Some points, each followed by its number:
array([-0.6,  0.3,  0.7,  1.1,  0.6,  1.6,  0.2,  0.4,  0.3,  0.7, -1.2,  0.3, -1.5,  0.4, -0.5,
       -1.3]) 0
array([-1.1, -1.0, -0.1,  0.9, -1.7, -0.7,  0.3, -0.3,  0.8, -0.4, -0.6,  0.5, -0.2, -0.4, -0.4,
        1.5]) 1
array([-1.1, -0.2, -0.4,  1.3, -1.5, -0.4,  0.7,  0.0, -1.6, -0.8, -0.2,  1.4,  0.8,  0.3, -1.3,
        0.4]) 2
array([-0.8,  2.9,  0.3,  1.0,  1.2, -1.7, -5.1, -0.2,  5.0,  0.4, -1.4,  1.9, -1.6, -1.7,  2.6,
       -0.6]) 3
array([-1.1,  0.9,  0.2,  1.9, -0.3, -1.3, -1.5, -0.9,  1.4, -0.1, -0.6,  0.3, -1.7,  0.8, -1.3,
       -0.8]) 4
array([ 2.8, -0.4,  0.3, -1.0,  2.7,  1.1, -0.5,  0.0, -2.1,  0.2,  1.3, -1.4,  0.5,  1.1,  0.6,
        0.7]) 5
array([ 0.2,  0.2,  0.0,  0.5, -0.3, -0.5,  0.3, -0.5, -0.1, -0.2,  0.5, -0.2, -0.5,  0.1,  1.6,
        0.2]) 6
array([ 1.9,  1.1, -1.3,  0.5,  1.5, -0.3, -2.4, -0.6,  2.6,  1.1, -0.1, -0.8, -0.5, -1.6,  0.9,
        0.0]) 7
array([ 0.0, -0.9,  0.6, -0.3, -0.8,  1.2,  2.3,  0.8, -1.5,  0.2,  0.0, -1.7,  1.1,  0.9, -1.7,
       -0.9]) 8
array([-0.5,  0.9, -0.6, -1.2,  1.3,  1.1, -0.4, -1.1, -0.5,  0.6, -0.1, -0.3,  0.4, -1.1, -0.1,
       -0.3]) 9
array([ 1.2, -1.7,  2.1, -2.0,  2.2,  1.6,  3.8,  0.5, -4.8, -0.4,  1.2, -3.0,  1.9,  1.7, -0.8,
        0.4]) 10
array([-0.3, -0.8,  0.4, -1.1, -2.0, -0.3,  1.3,  0.6, -1.5, -0.8, -0.9,  0.5,  0.0,  2.2, -1.0,
        1.5]) 11
array([-0.9,  0.4,  1.0, -0.9, -2.1,  0.2,  1.7,  0.4, -1.1,  0.1, -0.5,  0.5,  0.7,  0.2, -0.1,
       -0.7]) 12
array([-2.7, -0.2, -0.6,  1.5, -1.7,  0.1, -0.1,  0.9,  1.1, -2.0, -1.8,  1.7,  0.2,  0.4, -0.5,
        0.6]) 13
array([-2.3,  0.7,  0.3,  0.7, -1.0, -0.3, -1.1, -0.2,  1.9, -1.7, -1.5,  1.2, -1.5, -0.4,  0.3,
       -0.1]) 14
Which three points above are nearest to each new point, looking only along the 2 directions in which the numbered points spread most? Their numbers follow each, nearest first.
array([ 0.3,  1.0, -0.7, -0.7,  1.7, -0.3, -2.3, -0.8,  1.4,  0.1,  1.1, -1.9, -0.6, -0.6,  1.8,
       -0.2]) >> 7 9 6
array([-1.1, -0.5,  2.6,  0.7, -2.4,  0.5, -0.7,  1.5,  0.4, -1.5, -1.0,  2.0,  1.1, -0.1, -1.4,
       -0.1]) >> 1 13 2
array([-2.6,  0.6,  1.4,  0.3, -1.8, -0.7,  0.0,  0.1, -0.5, -0.3, -0.5,  1.5, -0.2,  0.7, -0.7,
        0.0]) >> 1 2 13
array([ 0.8, -1.2,  1.7, -1.4, -0.6,  0.1,  1.1,  1.0, -2.6,  0.0,  0.7, -1.1,  1.7,  0.9, -0.9,
        0.4]) >> 8 11 12
array([ 1.3, -0.3, -0.2, -0.3,  2.3,  0.1, -0.6, -0.8,  1.1,  2.0, -0.4, -0.6,  0.7, -0.7,  1.3,
       -0.3]) >> 9 7 6
array([-2.5, -1.2,  1.5, -0.8, -2.6,  0.2,  1.8, -0.7, -0.8,  0.2,  0.7,  0.6,  0.5,  0.6, -0.8,
        0.6]) >> 11 2 12
array([-0.8,  0.2, -0.5, -0.5,  0.8, -0.6, -2.5, -0.3,  0.9,  0.6, -1.4,  0.7, -0.5,  0.2,  1.6,
        1.3]) >> 4 0 6
array([-0.7,  0.3, -0.3,  0.3, -0.8,  0.1,  1.7,  0.9, -0.5, -0.8,  1.1,  0.6,  0.0,  0.3,  0.3,
        0.1]) >> 12 2 0
array([-0.2, -0.3,  0.4, -0.4,  0.5,  0.3,  1.2, -0.3, -1.3,  0.0,  0.9, -1.4,  1.0,  0.1,  0.2,
       -0.2]) >> 8 9 6
array([ 0.0,  0.9,  0.3,  1.1, -0.2,  0.7, -0.4, -0.9,  0.1, -0.7, -0.5,  1.1,  0.0, -0.9,  0.7,
       -1.3]) >> 0 6 4
array([-0.4,  0.6,  2.7,  0.4, -2.1, -0.3,  3.0,  1.0, -1.0, -0.3, -0.2,  1.1,  1.1,  0.1, -0.4,
        0.5]) >> 11 12 2
array([-0.6,  1.9, -0.1,  1.9,  0.0, -0.9, -1.3, -0.3,  1.3, -0.3,  0.0,  2.3,  0.1,  0.5, -0.5,
       -0.9]) >> 4 14 0
array([ 0.3, -1.2, -1.5, -1.0,  1.8,  1.6,  1.8, -0.9, -1.6,  0.8,  0.2, -2.4,  0.7, -0.3,  1.5,
       -1.1]) >> 5 9 8
array([ 1.8,  0.8,  0.2,  0.6,  1.6, -0.3, -0.4,  0.3,  0.7,  1.2,  1.6, -1.4,  0.3, -0.5,  0.8,
       -0.2]) >> 9 6 5
array([-0.1, -0.2,  2.2,  0.5,  0.6, -0.9,  1.5, -0.5, -2.0,  0.2,  0.2,  0.8, -0.3, -0.3, -0.3,
        0.8]) >> 12 6 8
array([ 0.4, -0.7,  0.5, -1.4, -0.5,  0.1,  2.2,  0.0, -1.0,  0.7,  0.1, -1.1,  0.2,  1.0,  0.0,
        0.8]) >> 8 12 11
array([ 1.9, -1.0, -0.4, -1.3,  0.4, -0.1,  0.3, -0.9,  0.3,  0.4,  0.0, -0.3, -0.8, -1.2,  1.6,
       -0.4]) >> 9 6 0
array([ 3.3, -0.5, -0.1, -1.1,  3.8,  0.9,  0.4, -0.9, -0.9,  0.0,  2.3, -2.4,  0.9, -0.1,  0.7,
        0.1]) >> 5 9 6
array([ 0.8, -0.1, -0.9, -0.3,  1.6,  0.7,  0.4,  0.4, -0.5,  0.9,  0.3, -1.5, -0.3,  0.1,  0.8,
        0.3]) >> 9 6 5
array([ 0.9,  0.8, -0.5,  1.6,  2.4,  0.6, -2.2, -1.3,  0.5,  0.3, -0.5, -0.3, -1.0, -2.4,  1.5,
       -1.2]) >> 7 9 6
array([-0.1,  1.3,  0.4,  0.4, -1.0, -0.7, -0.8,  0.9,  0.0,  0.1,  0.5, -0.7, -0.2,  0.0, -0.4,
        0.1]) >> 0 6 9
array([ 0.1, -2.1,  0.3, -1.3, -0.5,  1.7,  1.5,  0.8, -1.7,  1.1,  1.5, -2.3,  2.3, -0.4, -0.5,
        0.6]) >> 8 5 12
